In the rows, 128 means zero.
One turn sends every row of this set to another row. A few are shown first. Where does it send the rows asked after them?
dupi: [103 144 130 124 133 121 132 137  99 159  79  90 143  95 143  82 112 126
 137 143 137 139 116 112]
Pem: [130 138 117 136 141  99 132 129 163 144 119 139 125 138 131  99 103 113
 117 163 160 130 125 136]
viv: [161 139  99 155 137 137 143 173  77 156  97 107 121 160 156 108 139 113
 119 165 125 146 102 153]
rig: [101 170 125 133 128 142 124 164 117 169 112 112 158 133 122 150 118 127
 102 142 123 132 108 188]
pon: [ 99 156  91 156 113 125 117 130  88 156  94 113 116 140 169  99 140 150
 121 129 111 128 134 120]
Vamat: [113 138 126 126 140  79 124 126 136 146 117 134 148 158 108 130 128  97
 125 161 146 123 146 133]
Kalaf: [147 164 104 136 146 144 138 127 117 170 108  95 152  99 129 151 106 103
 109 152 116 115  96 137]
pinip: [123 152 113 149 135 146 118 129 110 154  47 127 127 127 153 137 124 103
 108 147 126 165 125 156]
siv: [124 172 111 136 149 154  90 118 134 146 128 127 119 132 160 118 157 121
 129 175 122 109 112 132]
Tiv: [111 161 141 169 133 133 154 162 104 145 108  79 123 160 138 122 103 120
 155 160 100 132 140 120]
Pana: [118 152 111 141 140 116 132 137 111 156 108 114 144 146 134  92 128 131
  96 177 121 132 178 181]
Rak: [138 137  88 129 150 127 129 151 100 181  77 143 135 141 164 116 127 129
 124 169  85 152 135 138]
zelep: [122 146 121 134 120 129 147 132 119 123 124  82 113 142 135 109 111 145
  84 144 120 148 129 119]
soz: [143 153 118 123 131 123 120 139 147 140  93 132 114 100 123  93 130 105
 112 155 149 117 136 116]
rosi: [117 177 118 136 155 148 104 125 126 162 147 121 130 146 161 122 141 131
 143 180 136 106 115 140]
zipi: [133 163 126 124 139 140 131 129 114 152 109  85 156 105 127 149 102 104
 103 158 131 107 106 156]
Muk: [117 151 121 134 140 138 132 170 129 148 117 128 135 138 121 132 125 124
  77 150 101 149  85 168]
Semuz: [143 164 106 142 149 110 136 134 123 169  83 143 123 108 117 121 134  94
 122 141 139 135 119  93]
vakog: [ 96 145 100 144 136 112 136 139 113 157 119 140 120 137 130 116 124  97
  92 174 127 119  68 157]
Lof: [105 183 141 158 153 156 115 172 119 167 132 124 145 150 139 130 145 132
 137 161 108 126 131 167]
zade: [132 160 132 132 140  88 128 153  99 148 103 100 148 150 113 124 122 102
 136 156 167 101 136 136]
Fim: [100 120 106 150 147 113 120 137 118 149 100  95 128 168 129 109 120 114
 153 160 129 146  86 103]
Kogob: [ 86 137 117 144 138 144 127 112 140 174 110 104 136 111 139  93 105 125
 154 152 140 146 132 115]
zizet: [142 157  98 144 136 148 119 156  98 162 102  95 129 174 117 136 155 102
 141 179 109 130 154 149]
kazom: [139 165  99 169 134 116 142 129 120 176 104  94 155 166 131 136 117 111
 128 159 135 152 141 182]
gez: [ 92 136 100 149 129 119 139 138  92 168 130 139 135 139 129 127 139  85
 108 166 123 110  84 160]
kas: [125 131 109 142 119 146 154 139  83 157 131  91 130 145 148 135 125 133
 123 130 104 143 129 103]
mabet: [ 96 134 127 119 143 102 130 142  88 155  89 106 139 134 126 103 143 110
 142 154 112 152 107  88]
Vubod: [124 182 124 153 152 153 102 167 147 147 106 134 125 138 138 121 154 128
 116 160  87 137 111 151]
dus: [118 181 131 166 174 100 129 144  98 154  96 125 152 120 146 109 137 104
 125 176  89 100 125 138]
Lodil: [114 181 121 136 157 157 130 144 123 164  85 126  98 141 123 118 119 124
 109 186 132 165 142 136]
tese: [113 183 144 140 166  90 132 134 119 152 103 133 157 122 141 118 138 101
 123 181  85 119 126 138]
zus: [109 182 143 129 157 120 110 160 128 151 114 133 157 142 146 126 144 146
 104 156  93 143 127 164]
Muna: [130 154 132 131 123 136 157 136 113 160 126 131 123 133 132 107 145 104
  95 165 138 178 139 163]
dit: [148 146 113 128 139 117 137 161 106 180 123 116 145 140 136 119 116 111
 168 159 152 101 134 121]
vur: [118 121  98 143 124 127 100 129 137 142  99  73 144 142 136  93 125 116
 160 155 121 119 119 125]
fato: [ 98 168 105 126 104  94 131 121 124 159 124 109 131 162 153 107 132 156
 125 146 115 149 138 135]
vavuf: [ 75 127 118 165 135 130 127 108 121 148 121 104 129 136 107  98 140  99
 128 149 143 146 129 116]
geg: [132 108 103 153 137 131 122 145 100 162 108 140 139 135 151 121 130  95
 152 141 144  99 129 122]
vopaz: [101 156 112 160 149  93 141 132 105 153 117  83 138 136 100  73 140 117
 119 157 130 133 130 109]
salo: [112 161 137 159 119 139 146 137 138 131  97 101 108 129 125 115 127 105
 126 153  82 153 145 108]
monav: [135 146  99 137 119  97 138 129 126 167 114  71 163 119 118  85 133 115
 144 145 115 135 123 120]
Zepu: [ 79 156 118 150  83 107 138 145 111 153  88  93 132 155 128 121 117 108
 142 148 110 127 133 159]
levil: [ 90 170  93 173 105 120 150 140 126 172  75 116 107 130 134 109 106 118
 130 141 101 146 113 128]
mizes: [125 178 111 170 165 137 112 164 105 167 114 129 153 134 148 118 156 142
 112 142  85 123 129 152]
pir: [113 144 113 163 142 154 140 176  92 169 134 123 150 137 122 139 136 119
  97 139 108 127 105 169]
regu: [127 169  90 159 133 151 120 162 125 174  97 118 143 120 122 141 129 122
  96 132  99 134  92 165]
bivin: [123 137  95 170 170 113 124 142 102 161  79 146 122 136 134 116 118 107
 127 147 143 109 123 100]

rosi goes to gez
Lof goes to pir
fato goes to Zepu
Now these:
Lodil goes to Muna
vavuf goes to vopaz
dit goes to geg

